[[ 0.142  0.102 -0.013  0.062 -0.107 -0.077 -0.098 -0.128]
 [-0.149 -0.075 -0.019 -0.100 -0.006 -0.150 -0.046 -0.028]
 [-0.096 -0.081 -0.096  0.003  0.109 -0.047 -0.100 -0.061]
 [-0.165 -0.032  0.045 -0.185 -0.177 -0.226  0.050 -0.007]
 [ 0.051  0.066  0.016  0.040 -0.097 -0.121 -0.082 -0.095]
 [-0.064 -0.033  0.060 -0.120 -0.156 -0.144  0.023  0.000]
 [-0.056 -0.051  0.041 -0.099 -0.120 -0.113  0.020  0.003]
 [ 0.129 -0.002 -0.101 -0.038 -0.036  0.000  0.020 -0.092]
 [ 0.096 -0.032 -0.123 -0.071 -0.005 -0.001  0.039 -0.085]
 [ 0.103 -0.078 -0.152 -0.096  0.003  0.065  0.097 -0.055]
 [-0.163 -0.060 -0.119  0.011  0.158 -0.123 -0.129 -0.100]
 [-0.131 -0.055 -0.123  0.019  0.129 -0.087 -0.101 -0.093]
 [ 0.058 -0.076 -0.143 -0.120  0.019  0.004  0.068 -0.066]
 [ 0.057  0.062  0.036  0.021 -0.120 -0.129 -0.084 -0.083]
 [ 0.190  0.061 -0.005  0.010 -0.136 -0.021 -0.056 -0.088]]
Indices start at 0.
The entry in row 0 and column 2 -> -0.013
The entry in the bottom-left corner -> 0.190
Find the entry at row 0, column 1.
0.102
Find the entry at row 0, column 0.
0.142
The entry in row 2 and column 0 is -0.096
Find the top-right entry.
-0.128
The entry just right of the largest entry is 0.061
Find the entry just right of -0.107.
-0.077
Find the entry directly below -0.077.
-0.150
The entry in row 2 and column 2 is -0.096
Find the entry at row 1, column 0.
-0.149
Find the entry directly below 0.102.
-0.075
Find the entry in row 1 and column 2.
-0.019
The entry directly above -0.097: -0.177
Find the entry just right of -0.051.
0.041
The entry directly above -0.163 is 0.103
The entry directly below the smallest entry: -0.121
The entry just right of -0.046 -> -0.028
The entry just right of -0.021 -> -0.056
Find the bottom entry of the column that holds the smallest entry.
-0.021
Find the entry just left of -0.071.
-0.123
Find the entry just right of -0.119.
0.011
Find the minimum.
-0.226

grid =
[[ -72.57   63.07    1.84  114.70]
 [  38.36   43.54  117.95 -131.46]
 [  72.70  -94.52  -27.83 -188.51]
 [ -19.26  102.29  115.78 -132.97]
 [ -35.05  115.73  108.92 -169.43]
 [ -66.04   44.59  -11.63  152.28]
 [ -34.96  101.25   87.41 -191.39]
 [ 125.80  -80.24   84.07   22.57]
 [ -14.86 -115.61 -179.65 -127.51]
 [-163.53  106.24  -80.49  -29.64]
 [ -33.69 -115.44 -203.51  -82.88]
 [ 169.74 -109.24  110.98   70.15]
 [  87.28  -79.35   16.96 -152.21]
 [  75.95  -54.67   34.75 -152.36]
 [ -47.11  -81.44 -176.29  -89.50]
 [ 113.12 -106.79   15.40 -165.58]]
Rows and columns are numbered from 0.
The entry directly below 38.36 is 72.70
Report the entry in row 0 and column 0.
A: -72.57
Report the entry directly below -191.39.
A: 22.57
The entry at row 1, column 1 is 43.54
The entry in the top-right corner: 114.70
The entry directly above 84.07: 87.41
Report the entry just right of the largest entry.
A: -109.24
Report the bottom-right entry.
A: -165.58
The entry in row 0 and column 1 -> 63.07
Report the entry directly below the smallest entry.
A: 110.98
Report the entry in row 1 and column 2.
A: 117.95
Report the smallest entry.
A: -203.51
Report the entry just right of -81.44.
A: -176.29
Report the entry directly above the largest entry.
A: -33.69
Report the entry just right of the smallest entry.
A: -82.88
The entry directly below the largest entry -> 87.28
Report the entry directly above -11.63.
A: 108.92
Report the entry just left of 114.70.
A: 1.84
The entry just left of 44.59: -66.04
The entry in the bottom-left corner -> 113.12
The entry at row 2, column 2 is -27.83
The entry in row 1 and column 0 is 38.36
Report the entry directly below 84.07.
A: -179.65
Report the entry directly above the smallest entry.
A: -80.49
Report the entry in row 2 and column 1.
A: -94.52
Report the entry directly below 115.73.
A: 44.59

[[ 13.6  11.0  -5.9  18.1   2.8  -6.8  11.4  20.1   3.2 -11.4  -5.9  -1.9
   19.7]
 [ 38.5 -38.1   5.3 -35.6  -6.6 -13.0 -34.2  28.6  37.3  46.3   6.5 -50.1
  -13.4]
 [-33.1 -23.0  -6.7   5.3  61.2 -12.8  18.0 -58.5  -7.6  19.5 -52.5  13.3
    6.8]
 [-31.7 -23.1 -32.4 -21.0 -37.5  13.6 -18.3  30.3  21.7   9.9  37.8  39.1
   -4.8]
 [ -9.3 -10.4 -19.3  -6.3  18.5  -9.9 -18.2   7.2  -6.8 -12.4  11.0 -14.1
    5.4]
 [-14.9 -40.5 -46.1  17.8   4.1  -8.9  -5.4  38.0  22.1 -12.8 -75.1 -24.2
   25.5]
 [ 11.8 -17.3 -19.4  20.6  22.0  53.5  32.5  -2.6  38.8  -6.6  -8.2 -25.2
  -26.5]
 [  3.6  -4.5  34.6 -34.5  28.3 -12.9   9.4 -20.1  24.2 -33.1  14.1 -17.2
    6.5]]
The entry just left of 21.7 is 30.3
Find the entry just left of 53.5.
Answer: 22.0
The entry just left of 24.2: -20.1
Find the entry just right of 53.5.
Answer: 32.5
Find the smallest entry.
Answer: -75.1
The entry just right of 21.7 -> 9.9
Find the entry just right of 4.1.
Answer: -8.9
Find the entry just left of -11.4.
Answer: 3.2
The entry just right of 17.8 -> 4.1
Find the entry just right of -9.3.
Answer: -10.4
Find the entry just right of -52.5.
Answer: 13.3
The entry just right of the largest entry -> -12.8

Read these off the array that follows.
1) Give the second entry in reading order.
2) Give the 1st entry in reading order.
3) Give the smallest entry.
4) Give the entry just right of -37.4.
5) Give the maximum.
6) Give the entry just left of the largest entry.
7) Give the entry just right of the largest entry.
8) Give the entry just left of 8.5.
[[ -5.3  21.3 -29.1 -23.5   5.3 -80.7 -16.0  26.9  -0.5   6.9 -37.4 -16.6
   -6.2   8.5  -6.9  48.1]
 [ -6.3  21.3  -6.9 -13.5  35.4   1.0  48.7  27.2 -10.7 -10.5   6.4  -5.4
   14.5  14.7   5.6  33.5]
 [-17.1 -16.3 -32.0 -54.8 -12.7 -55.4  -8.0  33.8 -10.7  14.2 -19.5   8.9
    0.2   4.9   9.7  49.4]
 [-20.2 -34.8  55.9  40.0 -25.2  16.1  -9.3 -20.0 -59.3  31.5   2.9 -33.9
   53.0 -24.4 -14.4  -6.2]
 [-39.4  -7.8  40.8   0.6  42.7  -8.0  20.1  -3.6 -45.1 -30.0  -4.1 -19.6
    7.1   6.5 -21.0   2.0]]
1) 21.3
2) -5.3
3) -80.7
4) -16.6
5) 55.9
6) -34.8
7) 40.0
8) -6.2

Read these off the table that follows. Counting starts at 0.
1) Read off the entry just left of 5.2.
2) Read off the entry directly below 14.4.
3) Read off the entry at row 0, column 2.
4) Read off the entry just right of 14.1.
5) Read off the entry in row 1 and column 1.
6) Read off the entry just left of 10.7.
7) Read off the top-right entry.
8) Read off the entry at row 1, column 0.
[[-31.2 -30.1 -46.2 -17.7   1.7  25.7 -37.9  11.7]
 [ 22.2  29.6 -12.9  13.1  -5.4  11.3  -1.9  20.2]
 [  5.0  32.8  -5.2   5.6 -17.2  12.8  -0.1   9.8]
 [  7.0  35.4   6.4  19.6 -19.4  10.7  -2.0   1.8]
 [  1.4  31.6  22.5   4.7 -10.5   8.9  15.2  16.3]
 [ 18.7  23.1  28.4   7.2 -10.3   6.5   6.0  18.9]
 [ 14.4  14.1  31.5   2.5  -4.3  -6.6   2.4   2.5]
 [ 10.6  16.8  36.6  -0.2   0.4  -5.4  14.7   6.4]
 [ 18.3   4.6  56.3   3.7  -5.3 -10.6  -0.4   5.2]
 [ 12.5   5.7  53.9   6.0   0.6 -17.9  -1.6  15.9]
 [  9.3  -1.1  62.6  -1.2  -7.4 -32.9  -2.7  -0.6]
 [  0.7  -1.0  77.9   7.5   6.6 -31.5   2.5   6.8]
 [ 20.1 -15.2  71.2   4.3  -1.5 -25.7  -7.1  -1.7]
 [ 29.9  -8.7  58.1  -9.4   8.6 -22.7  -8.8 -10.6]]
1) -0.4
2) 10.6
3) -46.2
4) 31.5
5) 29.6
6) -19.4
7) 11.7
8) 22.2
